[[ -8 -29 -30  15 -33]
 [ -7  37   9  52  27]
 [  0   6  28 -11   9]]
|
[-33  52  28]

[[ 46  23 -28]
 [ -8 -43 -47]
 [  0  40  52]
 [  0  30  39]]
|
[-28 -43   0]

[[ 37  13 -24]
 [ 40  10 -26]]
|
[-24  10]

[[  4 -10   9  27]
 [ 20  -2  45   5]
 [  7  -6  27   7]]
|
[27 45 -6]

[[-31 -29]
 [ 28   3]
 [-16  51]
 [-32  42]]
|
[-29  28]

[[ -8  10  -2  38 -49]
 [-12  28  15 -10   8]
 [  0  16  14   9 -10]
 [ 28 -16   5 -34  -8]
 [  8  44  10   7  -2]]
|
[-49 -10  14 -16   8]

[[ 41 -14]
 [ -3 -42]
 [ 38 -18]]
|
[-14  -3]
---
[[  9   7  -4  20]
 [ 16  20 -50 -18]]
|
[ 20 -50]

[[ -1  -7 -24 -30  15]
 [  1   1   2   3  -1]
 [  5 -11 -37 -47  24]
 [ 12 -11 -36 -45  23]]
|
[ 15   3 -37 -11]

[[ -2   1  -6   0   4]
 [-19 -28   5 -17  -5]
 [-17 -42  24 -18 -17]
 [  1  -4   5  -3  -4]
 [  7  14  -9   8   7]]
|
[  4 -17  24  -4   7]

[[  6  41]
 [ 27 -23]
 [-49  48]
 [-31  21]]
|
[41 27]

[[ 16   5  20  15  52]
 [-14  41 -16 -12 -19]
 [ -6  -3  10 -27 -34]
 [ 11  -3   7  49 -31]
 [-11 -23 -30 -15  35]]
|
[ 52 -12  10  -3 -11]

[[  5  41]
 [ 10 -39]
 [ 28  39]
 [ -5  34]
 [ 34  13]]
|
[41 10]

[[-33 -17]
 [-31 -30]
 [  6 -49]
 [ 29  19]]
|
[-17 -31]

[[-45  16]
 [-26  13]
 [-23  22]
 [  6  -7]]
|
[ 16 -26]
---
[[ -5 -52 -10  -9   6 -12  -2   8   6]
 [ -8 -13   8  15  -3  -7  26  29 -28]
 [ 16 -16   7   4  -8 -10 -20   6  23]]
|
[[ 16 -16   7   4  -8 -10 -20   6  23]
 [ -8 -13   8  15  -3  -7  26  29 -28]
 [ -5 -52 -10  -9   6 -12  -2   8   6]]

[[ -9 -12  -6  -7   3 -14   8  -6  32  41   4  -5   5]
 [ -1  -3 -12   8  50 -14  -6  23   0   5 -32 -13  -9]
 [ -6  -7  13  -1   5 -19  -7 -16   6 -36  20  36 -31]
 [  1  -9  -4 -12 -17  -8   8  22  -3  33 -16  -9  -2]
 [ 42   8   2 -15  -1 -16 -16  11  -8   3 -21 -14 -23]
 [  0  30  -9   7 -14 -10  39   8  21 -12 -12   1 -15]
 [  2  17 -17   7   1 -21 -22   5  16 -10 -18  48 -28]]
|
[[  2  17 -17   7   1 -21 -22   5  16 -10 -18  48 -28]
 [  0  30  -9   7 -14 -10  39   8  21 -12 -12   1 -15]
 [ 42   8   2 -15  -1 -16 -16  11  -8   3 -21 -14 -23]
 [  1  -9  -4 -12 -17  -8   8  22  -3  33 -16  -9  -2]
 [ -6  -7  13  -1   5 -19  -7 -16   6 -36  20  36 -31]
 [ -1  -3 -12   8  50 -14  -6  23   0   5 -32 -13  -9]
 [ -9 -12  -6  -7   3 -14   8  -6  32  41   4  -5   5]]

[[ 45  24   7 -38 -13  18  12  -6 -20  38  44  46  -6]
 [-39 -28 -31   1 -11   4  -1  25 -38  30  36   0 -32]]
|
[[-39 -28 -31   1 -11   4  -1  25 -38  30  36   0 -32]
 [ 45  24   7 -38 -13  18  12  -6 -20  38  44  46  -6]]

[[  2  11  23 -26  15  -2   7  10  25   2   2]
 [  8   9  -2  13 -34   0   1   7  47  -4  -3]
 [ -7  -1  22 -16 -17  12  10   9  19  11   2]
 [  6  18  -2  -1 -27 -19   9   2 -14  16   0]]
|
[[  6  18  -2  -1 -27 -19   9   2 -14  16   0]
 [ -7  -1  22 -16 -17  12  10   9  19  11   2]
 [  8   9  -2  13 -34   0   1   7  47  -4  -3]
 [  2  11  23 -26  15  -2   7  10  25   2   2]]

[[ 12  -9  -2  28  -7 -35 -23]
 [ -4  27  45   1 -33  12  10]
 [-20  25  25 -25  13 -31  13]
 [-30 -19   4  21   8   6 -40]
 [-14  34  -8  20  28  22 -35]
 [ 25   3 -14 -17  -1 -10 -37]
 [-14   4  14 -19  44   8 -13]
 [-11  -1   0  15   7   7   4]
 [ 47 -22  32  21   5  -5  -1]]
|
[[ 47 -22  32  21   5  -5  -1]
 [-11  -1   0  15   7   7   4]
 [-14   4  14 -19  44   8 -13]
 [ 25   3 -14 -17  -1 -10 -37]
 [-14  34  -8  20  28  22 -35]
 [-30 -19   4  21   8   6 -40]
 [-20  25  25 -25  13 -31  13]
 [ -4  27  45   1 -33  12  10]
 [ 12  -9  -2  28  -7 -35 -23]]

[[-12  22  26  27  21  -1   2   1  22]
 [ -2   5   9   2   3  -5   3   1   7]
 [ 13  32  16   4   8  -8   4   3  37]
 [-21   2  32  45  31  15   2   1   0]
 [ -6 -19  11 -14  -5 -10  51   8 -22]
 [-20 -16  13   3   4  11   6   1 -20]
 [  3  -4   7  -6  -1  -6   5   1  -5]
 [-24 -21  18   2   4  17  10   1 -24]
 [-18 -20  11  -9  -3  -3  18   2 -23]
 [  4   5   9  -1   2  -6   3   1   6]]
|
[[  4   5   9  -1   2  -6   3   1   6]
 [-18 -20  11  -9  -3  -3  18   2 -23]
 [-24 -21  18   2   4  17  10   1 -24]
 [  3  -4   7  -6  -1  -6   5   1  -5]
 [-20 -16  13   3   4  11   6   1 -20]
 [ -6 -19  11 -14  -5 -10  51   8 -22]
 [-21   2  32  45  31  15   2   1   0]
 [ 13  32  16   4   8  -8   4   3  37]
 [ -2   5   9   2   3  -5   3   1   7]
 [-12  22  26  27  21  -1   2   1  22]]

[[-15  10 -51  24  10  15  33 -12  37  23  16   6  44]
 [-53  26 -51  24   5  15   5 -12  37  23  27   6  23]]
|
[[-53  26 -51  24   5  15   5 -12  37  23  27   6  23]
 [-15  10 -51  24  10  15  33 -12  37  23  16   6  44]]
